One turning vector, and how many steps it has turned
The counts run from 0 to 327.
[169 124 139 108  98 147 102 125  74 178 123 151 129 132 107 123 116  67
 117 119 119  90 159 104 156 135 144 144 142 117 128 167 181 141 147 111
 116 164 150  91 119] | 69
[119 143 122 144 177 134 132 167  90 102 102 100 127  98 115 160 146 131
 151 118  83 106 123  69 120 110 128 105 176 104 150 130 108  79 167 122
 136 131 120  91 114] | 28
[141 156 107 113  86 158 122  83 115 119  96 112 125 156 145 133 112 148
 160 107 149 106 129 109 104 134  80 126 103 135 123 116 143  62 139 157
  96 154  67 117 101] | 159
[150 135 117 155 123 103 171 131 122 103 129 147 165 109 151 120 152 104
 151 101 112 134 122 104  84 148  93 139 162 108 201 124 143  61 147 148
 113 158 119 118 140] | 139
[119 124 162  92 200 148 115 148 109 138 161 141 128 110 110 113 163 103
  94 156 139 138 121  81 144  98 120 109 169 143 172 159  96 146 139 130
  87 130 124 138 108] | 207
[137 135 134 149  87 117 190 146  88 137 108  92 145 107 109 150 128  95
 120 112 105 121 107  91 133 103 137 114 157  94 179 141 134  67 144 103
 157 123 138  92 112] | 290
[105 126 146 112 192 129 149 175  98 139 123 141 125 170 129 134 132 102
 106 140 147 131 140 125 157 141 163 148 166 133 159 108 146 128 109 169
 105 158 178 188 124] | 97
[132 122 156 135 129 149  94 130 124 159 161 153 154  88 126 118 142 107
 116 143 145 156 136  98 126 104 146 136 172 115 155 204 140 170 121 106
  88 171 153 103 162] | 220
[152 145 124  87 156 149 114 106 117 133 171 156 133 145 161 130 128 127
 131 150 122 174 160  99 140 149 143 166 143 122 103 125 171 103 106 150
  66 161  79 143 157] | 237
[135 152 132  83 157 151 137 142  87 161 128 113 104 189 146 133 106  95
 102 132 133 139 140 122 180 138 157 141 146 124 125  93 164 133 101 158
  99 143 140 182 113] | 92
[142 145 110 156  76 132 143  93 132 126 104 130 153 124 154 125 135 137
 176  87 136 117 134 105  75 128  96 140 133 108 156 143 159  66 143 142
 124 173 106  85 129] | 149
[ 92 129 138 165 116 122 153 168 118 156 114 105 149 134 151 144 118 137
 126 112 150 167 114 128 122 104 171 128 181 109 177 143 146 144 103 136
 120 165 195 161 157] | 110
[109 180 129 175  94 175 106 112 136  89  95  82 131 120 144 169  94 142
 159 127 148 125 132 122 126 133 135 141 146  90 117 142 146 106  91 131
 111 183 145 115 142] | 2
[127  92 144  73 132 136 110 113  72 143 149 156 150 127  88 109 146 140
 106 156 118 123 140  69 125 113 116 102 123 173 121 150 125  87 171 122
  87 135  94 121 116] | 53
[130 125 156 128 160 145 107 135 129 159 164 166 146  89 126 110 165 106
 125 141 137 150 141  90 122 100 146 141 179 117 162 195 134 158 128 115
 100 171 157  98 147] | 218
[161 147 112 127 169 129 130 156 106 117 138 151 129 132 150 166 114  94
 137 126 107 127 155 111 159 175 150 186 160  92 131 113 183  94 106 143
  92 161 106 132 156] | 247
[153  94 144  84 112 139 101 120  60 137 144 142 148 118  81 116 120 103
  87 148 112 109 132  80 151 132 115 106 126 160 130 155 135 107 165 109
  73 127  96 130 122] | 56
[101 167 118 122 184 155 129 137 107  74 107  83 116 135 136 164 125 159
 151 135 107 133 122  80 130 127 120 109 153 124 114  92 105  63 134 152
 109 133  89 136 112] | 17
[161 105 141  79 155 132 122 129  75 154 144 179 135 130  97 108 154  80
 115 139 105  91 160  82 140 141 123 138 139 142 139 147 155  99 171 129
 106 146 126  98 105] | 62
[102 165 139 181 103 164 111 118 141  77  97 108 143 113 139 167 109 142
 156 140 161 114 138 128 115 143 134 153 148  95 131 153 139 105  91 136
 111 196 158 118 143] | 0
[112 121 131 162 113 134 102 159  85 118  98  99 150  80  95 165 121 142
 140 118 105 114 113  79 118  95 133  92 166 116 145 171 111 113 167  90
 123 139 138  86 138] | 34
[137 153 144  72 187 166 116 130 101 152 152 105 103 128 130 115 149 101
  99 140 127 146 113  78 161  82 119  96 162 130 148 140 104 143 137 132
  96 114  91 132  90] | 203
[112 127 136 138 156 152 107 157 105 103  73 130 117 128  90 154 131 108
 138 124 168  42 123 110 135 137  96 131 132 135 168 145 109 107 148 150
 107 155 136 117  85] | 175
[149 146 111 126 176 123 136 160 109 117 139 161 131 132 146 164 125 103
 145 127 110 122 162 111 151 171 153 192 158  98 131 117 179  90 110 147
  99 169 115 125 155] | 248
[128 138 134 145 100 118 195 135  98 144 113 105 145 112 115 135 149 115
 133 114 115 125 119  86 110  96 139 116 155 102 175 142 136  61 149 112
 166 132 146  76 102] | 292
[129 141 121 143 106 141 114 140  86 145 106  93 134  93 118 151 131 142
 149 105  92 128 120  69 112  77 135  90 163 111 130 163 123 105 169  91
 137 134 114  66 125] | 37
[107 156 124 142 120 130 175 135 129 165 134  97 139 154 183 126 134 159
 142  99 135 206 120 108 102  85 160 119 172 108 153 119 150 109 105 144
 130 152 147 148 143] | 116
[ 99 140 137 167 102 125 150 164 111 160 114  97 148 135 154 146 111 132
 122 106 147 175 109 130 125 104 171 124 179 103 170 140 148 148 100 128
 120 161 187 158 157] | 111
[124 149 119 150 161 143 115 170  81  82  98  78 124  98 113 174 114 117
 132 122  87 109 106  80 144 125 123  99 173 104 148 117 105  92 154 117
 113 121 110 120 122] | 25
[152 148 153 117 140 170 117 103 118 122 110 139 127 141 121  95 153  66
 151 127 124  80 170  94 106 142 117 126 151 114 148 131 146 115 155 149
 130 185 178 105  97] | 326
[110 127 126 111 123 154 117 104 107  95  90 131 133 156 115 135 123 150
 147 130 172  88 129 109 107 148  76 129 101 161 141 120 118  64 141 167
  87 154  83 140  97] | 163
[127 119 135 155  91 111 180 163  76 119 107  88 154 102  91 157 121 100
 106 127 114 114  99 103 138 116 137 114 153 105 187 143 125  71 139 104
 144 121 143 114 118] | 288
[119 142 125 150 154 141 108 169  79  73  97  75 128  96 106 174 110 121
 127 131  94 105 104  85 144 130 119  99 163 114 145 120 102  93 149 116
 105 124 114 132 125] | 24
[137 133 157 119 174 142 115 137 131 159 170 167 142  95 132 109 170  95
 129 137 128 147 143  87 120 101 142 139 187 111 165 187 130 154 135 119
 104 166 151  92 140] | 217
[163 146 113 121 157 132 119 152 101 115 141 145 128 131 144 167 108  91
 129 129 106 130 152 114 167 176 148 183 160  95 131 117 180 101 105 140
  82 156 101 142 161] | 246
